(in the rows, 128 means zero)
Each named move below is a turn or a mirror, shown by a few rows before and after it. Which moves, in which order, take the first row of each later pair to the second? The first pair is answered.
K_913:
[143 129 133 136 119 123 118 134 140 120 117 114 108 122 148 143 142 117
 120 140 128 124 137 123 121 126 130 153 110 146 139 124  94 124 132 128
 115 137 100] -> [141 128 135 134 120 124 119 137 140 122 119 114 110 122 149 142 142 117
 120 140 130 125 137 122 121 124 130 155 108 147 140 126  95 124 134 129
 116 138  99]
[105 117 134 138  88 152 128 129 109 137 160 133 135 123 107 147  95 151
 135 124 115 139 120 137 103 117 166 140 113 109 105 138 171 141 100 137
 125 125 130] -> [151 137 136 138  93 144 135  83 124 118 120 140 105 136 112 117 120 149
 127  90 133 124 110 122 133 130 171 106 148 118 107 119 154 142 102 145
 145 142 134]
[ 76  94 137 113  95 125 115 149 132 162 160 161 158 117  93 157 110 138
 127 126 139 149 133 150  90 122 142 139 103 115 143 114 163 146 136 109
 143 121 173] -> [140 122 141 110 101 111 128  88 154 139 106 170 116 132  98 117 145 138
 117  80 164 128 117 132 132 139 146  92 152 129 147  89 140 149 137 120
 168 146 178]
[139 115 131 147 109 158 174 114 149 195 153 149 141  88  89 146 130 152
 147  84 151 113 133 171  98 165 165 102 112 143 143  88 153 182 113 114
 177  62 194] -> [141 115 130 146 110 159 176 112 148 193 152 150 140  90  87 144 130 151
 148  83 152 113 134 170 100 166 166 101 114 143 144  89 151 182 114 112
 178  63 193]
K_724:
[ 99 135 122 144 173 157 158 120 118 138 144 117 159 123 129 135  73 146
 151 165  82 140 116 141 151 132  88 115 123 116 115 170 149 101 141 134
 123 129 115] -> [113 135 128 144 171 155 162  96 120 138 134 131 157 128 118 127  74 157
 158 147  91 129 108 138 158 135 103  92 140 111 102 160 161 110 135 132
 135 136 133]
[132 110 121 148 150 125 103 138  89 141 167 143  98 163 104  80 103 139
 126  98 138 153 122 104 150 115  88  98 151 137 144 148 155 120 147 138
 126 109 166] -> [122 112 118 149 151 128  98 158  89 141 176 128  99 159 114  90 102 129
 120 113 130 163 131 104 144 111  75 121 138 144 151 153 145 111 153 138
 114 103 147]
[138 140 155 132 135 119 131 117 126 122 131 125 133 123 112 133 138 135
 150 116 146 101 135 129 119 119 165 127 126 116 107 132 137 135 116 116
 141 107 107] -> [125 141 152 133 135 123 124 138 125 123 142 111 133 119 124 142 136 124
 144 135 136 108 145 130 114 115 153 149 111 121 118 138 125 128 120 118
 125 103  92]
[111 128 124 124 142 129 140 137 107 134 148 121 138 129 114 129 113 139
 147 143 123 129 128 134 129 124 124 130 116 125 121 145 148 130 141 121
 128 116 126] -> [117 127 125 125 142 129 144 126 108 135 143 128 137 131 110 124 113 143
 150 134 125 126 124 133 133 126 131 120 124 122 117 143 156 133 137 122
 136 119 132]
K_902:
[116 116 114 116 121 132 126 138 131 135 143 130 142 115 120 136 114 125
 140 124 121 148 134 135 118 129 130 128 120 131 129 122 146 127 131 121
 126 133 139] -> [121 121 111 124 130 134 132 140 123 127 143 123 144 119 119 129 112 126
 146 133 118 144 136 133 129 128 122 122 122 131 124 138 149 122 131 121
 120 127 131]
[126 136 128 140 140 138 123 164 124 112 132 102 132 126 146 139 135 115
 118 155 108 128 139 121 120 126 110 152 116 142 135 138 108 111 129 128
  99 120  87] -> [127 139 128 132 136 137 120 161 139 117 129 107 122 126 155 137 146 107
 107 141 114 134 140 122 125 132 106 152 123 149 152 125  98 111 133 128
 105 127  95]
[118 111 125 129 105 156 125 168 143 147 149 131 156 113 147 145 130 165
 111 127 139 136 100 128 120 122 118 111 141 108 131  97 149 154 131 112
 145 132 162] -> [122 116 120 142 118 160 130 170 122 141 146 118 164 115 141 142 117 172
 127 147 130 128  99 124 127 116 113 106 139 103 113 120 160 152 129 113
 137 121 148]
[169 142 139 143 139 116 138  76 118 128  87 136 120 147 103 107 138 149
 147 103 136 102 104 110 151 132 167  90 161 126  89 135 133 132 118 130
 145 142 127] -> [165 142 143 132 130 113 134  72 134 132  86 145 113 146 106 110 145 143
 135  88 143 107 103 112 148 137 168  94 162 131 103 117 124 137 120 130
 151 150 138]
Then:
Each pair is two moves apart.
[168 131 126 154 148 134 141  93 105 123 116 119 136 131 121 105 139 135
 145 118 136 106 119 129 150 140 136  96 146 137 103 142 148 121 113 130
 138 121 131] -> [165 142 118 152 154 135 134 113 111 116 118  91 120 130 145 113 149 115
 127 139 125 117 134 123 153 138 110 129 133 154 125 146 116 102 126 135
 117 117  97]  K_724, K_913
[163 217  76 135 133 107  66 124 135 129 125  77  73 101 181 143 182 102
  90 182 116 130 165 140 133 133 134 204 112 133 138  91 103 110 165 149
 107 139  90] -> [146 200  82 133 118 106  56 135 139 138 140  89  83  96 176 162 171 105
  86 181 117 134 165 144 103 130 155 223  95 124 134  81 110 120 157 146
 110 142 102]  K_913, K_902
[131 129 155 120 135 151 167 136 110 143 128 136 121 153 128 124 143 150
 147 140 125 149 127 133 176 114  71 116 134 146 123 147 142 148 137  96
 101 102 145] -> [116 112 165 103 100 142 151 139 134 161 135 163 123 148 125 145 144 149
 130 117 138 159 126 139 137 118 101 140 121 141 136 108 137 165 132  91
 118 118 175]  K_902, K_902
[190  71 136 134 184 122 133  90 152 109 152 142 146 119  92 112 141 119
 153 121 155 116 133 112 127 146 109  97 130  85 122 126 107 120 143 129
 128 112 140] -> [167  75 131 124 179 124 124 125 163 112 167 124 141 112 117 127 148  94
 131 138 147 137 151 113 121 144  85 138 111  99 155 124  79 108 157 130
 108 106 117]  K_724, K_902
[122 134 142 143 150 150 106 147  96 105 163 139 140 119  93 110  90 159
 143 145 134 120 115 142 138 117 132 110 131 114  94 139 147  93 112 118
 114 120 119] -> [153 148 143 139 151 145 112 117 108  93 133 139 114 128  99  92 109 156
 137 126 145 113 109 131 158 124 132  88 152 123  96 129 132  93 113 123
 127 131 119]  K_724, K_913
[157 144 150 129 108 109 163 136  98 112 110 120 147 131 133  96 125 127
 169 117 129 103  75 124 184 118 128 115 147 161  84 125 162 139 129 132
 155 157 151] -> [146 131 158 116  84 104 154 135 120 123 115 141 145 129 134 107 133 124
 150  96 140 112  75 131 159 125 146 131 144 162 100  92 154 151 126 128
 167 173 174]  K_902, K_902
[122 131 133 108 152 156 136 152 100 118 147 107 165 134 140 133 120 114
 175 156 104 134 117 123 171 120 111 117 132 177 114 140 132 126 143 117
  80  96 129] -> [114 136 131  89 142 151 135 153 130 128 148 117 149 133 153 133 138 100
 154 137 112 149 123 126 177 128  99 123 138 190 150 114 113 124 152 119
  87 104 141]  K_902, K_913
[123 127 126 125  99 117 116 126 133 128 122 113 117 138 147 148 140 115
 102 132 133 137 135 114  89 135 142 163 113 139 132 114  96 134 126 143
 131 138 134] -> [141 121 130 139 107 120 123 104 112 123 112 124 129 145 121 135 125 139
 129 128 137 119 120 113  92 131 167 128 125 120  92 126 127 144 112 142
 141 138 148]  K_902, K_724
[114 126 126 115 112 125 117 158 150 137 142 134 122 108 144 148 137 106
 106 127 131 152 131 133 105 132 123 158 111 126 160 109 111 120 140 119
 131 136 130] -> [105 110 134 115 109 127 119 148 139 149 149 156 138 108 119 148 124 124
 125 118 138 147 122 140  97 133 143 136 115 115 142 108 139 133 131 114
 144 137 157]  K_724, K_913
[120 110 125 128 129 136 132 116 121 148 133 156 156 127 103 118 117 157
 149 111 139 125 128 135 128 127 142  90 146 112 105 122 166 138 118 128
 151 128 166] -> [ 84 110 115 129 132 143 121 169 120 151 159 123 161 117 128 144 111 137
 134 153 118 146 153 138 113 117 110 148 109 122 129 140 141 118 131 129
 119 111 130]  K_913, K_724
[134 138 125 116 129 129 121 119 134 113 115 124 109 137 145 119 143 117
 130 130 135 143 127 111 128 128 114 145 127 139 158 114 107 120 133 119
 128 136 125] -> [139 127 132 116 127 128 124 101 127 121 115 146 119 138 123 114 137 133
 143 114 142 136 114 115 124 130 134 117 138 127 140 110 134 132 124 116
 145 140 149]  K_913, K_724
[120  95 180 112 133 116 139 159 136 157 131 105 102 139 152 191 111 112
 108 118 105 151 151 125 106 115 138 145 128 131 172 141 106 114 147 108
  95 121 146] -> [142  87 191 115 118 111 134 135 137 153 114 119 100 144 140 192 110 126
 111 100 115 137 141 122  86 118 174 141 133 119 148 126 109 129 133 107
 111 136 160]  K_913, K_902
[165  96  94 149 146 133 146 124 101 148 128 143 115 144 113 102 126 128
 144 135 137  91 130 119 143 136 148  89 129  87 105 159 150 140  98 122
 152 114 142] -> [165 100  96 125 131 124 143 113 139 156 121 158  95 142 128 101 150 114
 116 103 151 103 132 122 146 148 143  89 141 102 143 121 128 145 107 122
 165 131 160]  K_902, K_902
[103 107 135  77 156 115 115 124 170 142 130 158 140 142  87 162 126 149
 113 117 137 116 158 147  99 142 177 140 127 135 128 145 143 133 136 115
 121 167 168] -> [ 97 114 127  79 158 117 113 144 175 139 136 136 133 140 107 170 131 134
 100 135 128 127 172 145  96 139 155 170 114 145 145 151 118 121 144 116
 105 162 143]  K_913, K_724
[119 118 103 127  97 101 144 120 133 124 123 168 144 129  77 104  97 126
 145 120 129 145  92 162  86 122 199 129 104 135  74 141 150 146 102 124
 136 152 148] -> [ 95 128  93 128 101 107 134 166 134 121 140 131 139 121 109 121  99  98
 125 157 106 163 116 159  76 114 166 186  73 150 100 157 113 123 116 128
 104 141 106]  K_913, K_724
[134 125 130 137 129 125 126 123 131 134 115 122 126 122 130 137 123 128
 134 120 129 138 114 137 139 130 134 128 134 135 135 118 131 128 133 124
 137 128 136] -> [132 127 128 136 130 125 124 129 132 134 117 117 122 121 135 138 124 122
 131 124 125 141 117 133 139 130 129 134 131 136 139 119 124 124 136 126
 132 126 130]  K_724, K_913
[143 150 122 139 145 111 134 137 135 118 118  98 109 118 142 112 145 115
 133 150 119 132 129 126 149 112 104 137 130 153 145 129 116 107 149 139
 110 123  96] -> [127 142 127 124 127 106 124 143 152 131 129 112 106 112 145 125 148 107
 118 137 124 144 130 133 129 116 110 153 123 153 162 104 110 113 152 136
 117 132 113]  K_913, K_902
[150 137 122 142 130 126 136 129 125 117 127 103 123 136 150 134 137 137
 126 135 125 109 142 125 140 141 117 135 126 115 117 137  89 129 128 119
 109 127 108] -> [126 122 125 145 127 128 133 143 116 128 146 111 144 131 138 143 121 144
 135 144 120 113 142 133 125 136 125 140 112 102 105 146 112 132 125 114
 105 120 119]  K_724, K_913
[116 124 124 110 106 126 133 134 127 140 150 151 138 119 115 135 112 128
 136 111 123 128 122 141 114 133 134 102 127 123 123 114 143 127 134 114
 126 126 151] -> [125 122 125 117 111 125 134 126 118 135 142 149 138 124 109 129 108 133
 145 112 124 120 120 139 118 132 141  94 131 118 111 121 148 127 128 116
 128 127 146]  K_913, K_902
[122 114 157 146 142 103 156 173 109 136 141 104 127 149 130 151  93 124
 143 149 111 104 109 101 124 144 126 126 156 125 105 127  85 119 121 142
 141 110  95] -> [121 109 160 146 141 103 157 164 104 141 141 116 134 152 117 149  90 132
 150 144 116 100 103 104 122 145 136 112 160 117  95 124 101 126 115 139
 149 110 107]  K_724, K_913
[140 113 108 169 145 135 117 123 119 158 120  91 131 110  82 128  98 122
 163  98 124 124 139 152 111  90  93  95 141  62 131 170 150 134 106 103
 132 103 129] -> [136 123 104 169 150 136 114 142 125 152 125  71 122 105 102 134 105 106
 146 113 112 132 150 150 112  90  74 123 130  74 150 175 123 121 115 107
 117 100 102]  K_913, K_724
[166 130 114 133 159 114 154 135 108 123 144 113 141 139 157 107 127 134
 123 161 121 117 110 153 153 131 107 124 126 110 117 173 126 115 159 111
 127 143 113] -> [133 120 116 116 143 113 147 156 128 144 168 122 143 128 166 125 127 122
 105 156 123 139 121 163 135 133 100 150 112 115 146 154 118 117 167 105
 124 145 128]  K_902, K_913
[ 98 101 120 145 132 129 142 136 101 153 139 153 169 126 106 148  90 154
 159 153 121 117 116 141 105 119 156 129  92  99  95 145 173 139 115 120
 136 126 148] -> [128 148 107 121 161 124 167 108 140 140 106 140 115 134 147 100 144 118
 134 123 135 126 118 128 199 140  83  83 148 144 163 129 128 113 150 131
 140 129 131]  K_902, K_902
[122  95 152 114 110 117 153 160 131 150 149 135 149 129  95 144  98 134
 155 175 111 119 141 144 109 128  93 138 103 134 121 175 159 118 114 111
 148 103 127] -> [173 108 160 101  95  99 152 103 165 137 102 159 111 141  99 122 132 132
 132 118 141 106 125 131 124 147 119 108 142 144 132 127 133 131 106 115
 184 136 152]  K_913, K_902
[155 134 141 137  98 122 110 120 108 100 105  98  99 123 124 146 137 150
 116 123 128 117 136 107  94 115 174 154 114  98  97 121 110 139 133 152
 121 142 103] -> [154 132 144 137  96 122 110 118 105 103 106 105 102 123 118 145 133 156
 122 119 129 115 132 110  91 115 181 148 116  96  92 120 118 142 131 152
 126 142 110]  K_913, K_724
[110 155 126 100 128 131 115 104 173 134 110 153 106 113 157 108 142 102
 101 105 137 145 134 120 157 141 110 119 155 163 183  99 101 127 152 127
 136 142 137] -> [ 96 130 135 103 120 135 117  92 159 153 124 186 136 111 121 112 116 129
 129  94 143 136 118 131 143 138 139  90 156 141 150 101 151 149 138 119
 154 138 176]  K_913, K_724
[120 129 151 142 102 103 120 142 124 153 119 134 128 127 150 110 135 153
  97 140 140 128 142 137 181 134  99 161 138 130 130 129 106 125 135 125
  95 144 105] -> [126 121 160 138  91 100 120 123 130 158 113 156 132 129 137 111 135 165
  99 118 151 123 131 140 170 141 125 146 147 122 119 110 119 139 128 123
 116 156 131]  K_902, K_724
[136 130 119 160 113 162 152 117  81 123 150 101 164 129  99 111 113 168
 140 152 105 146 105 134 135 104 112  88 115 105 122 167 195  87 140 132
 120 112 138] -> [174 149 120 159 117 156 159  85  96 105 117 102 138 138 107  88 135 163
 130 129 118 137  99 124 159 113 112  66 142 115 128 152 174  86 142 138
 133 126 135]  K_724, K_913
[132 141 131 119 132 125 136 113 112 113 104 127 124 127 138 122 130 131
 141 122 135 121 123 139 155 127 118 105 131 136 134 131 125 116 122 138
 145 128 119] -> [118 139 127 120 132 128 133 134 110 115 115 113 127 123 146 131 128 124
 136 139 126 128 131 140 147 123 109 127 117 140 142 138 116 110 125 137
 131 121 104]  K_724, K_913
[150 120 124 127 133 121 121 118 124 128 126 137 129 129 104 114 116 143
 126 125 119 124 132 140  97 135 162 120 123 127 106  98 133 128 116 127
 136 146 132] -> [132 116 119 128 133 124 114 142 121 131 141 124 136 123 112 125 110 136
 124 143 109 131 142 143  87 130 151 144 105 130 113 107 128 120 121 125
 119 137 119]  K_913, K_724
[117 122 125 120 153 142 162 132 102 148 153 124 139 127 114 127 114 134
 147 143 133 125 131 125 170 123  93  93 132 125 107 142 164 125 145 117
 131  91 156] -> [114 131 119 120 156 141 158 148 106 144 156 106 131 123 132 131 122 118
 134 158 124 132 141 122 170 122  76 117 122 136 124 145 139 113 153 119
 118  89 133]  K_913, K_724
[145 115 134 147 131 117 131 123  82 105 128 123 116 132  99 134 128 133
 153 135 136 113 120 106 127 132 132 142 126 129 111 157 158 124 116 137
  88 108 120] -> [147 124 136 118 117 107 130 112 126 112 117 139  88 134 118 127 160 113
 122  98 153 127 121 107 141 146 118 138 145 148 161 114 128 127 129 141
 102 126 138]  K_902, K_902
[175 131 140 146 132 130 175 110  84 110 124 129 121 147 114 119 123 141
 135 108 132 111 111 135 136 132 142  86 149 116  88 142 152 132 104 132
 133 124 117] -> [135 116 137 147 129 138 167 151  71 121 159 122 146 139 113 142 101 139
 138 141 116 123 123 145 110 121 134 119 118 110  89 158 162 129 105 126
 114 108 111]  K_913, K_724
[137 127  76 145 116 151 165 119 183 131  95 154 106 114 130 148 196 106
 115 117 132 139 131 102 123 136  95 103 108 140 153 115 122 158 163 118
 128  97  96] -> [105 112  74 148 113 157 160 148 170 143 125 153 129 106 123 167 176 109
 120 137 122 147 138 112 102 125  94 125  82 131 150 128 139 158 161 113
 115  85  96]  K_724, K_913
[105 129 131 124 116 122 108 200 128  95 164  90 149 127 129 203 101 147
 127 153  96 130 162 156  82 110 132 186  51 121  82 149 116 131 111 130
  76 100  86] -> [136 176 115  99 147 116 130 169 171  83 128  76  92 138 170 155 156 108
  98 119 109 140 165 144 175 133  56 138 108 169 154 132  67 107 148 145
  81 104  72]  K_902, K_902
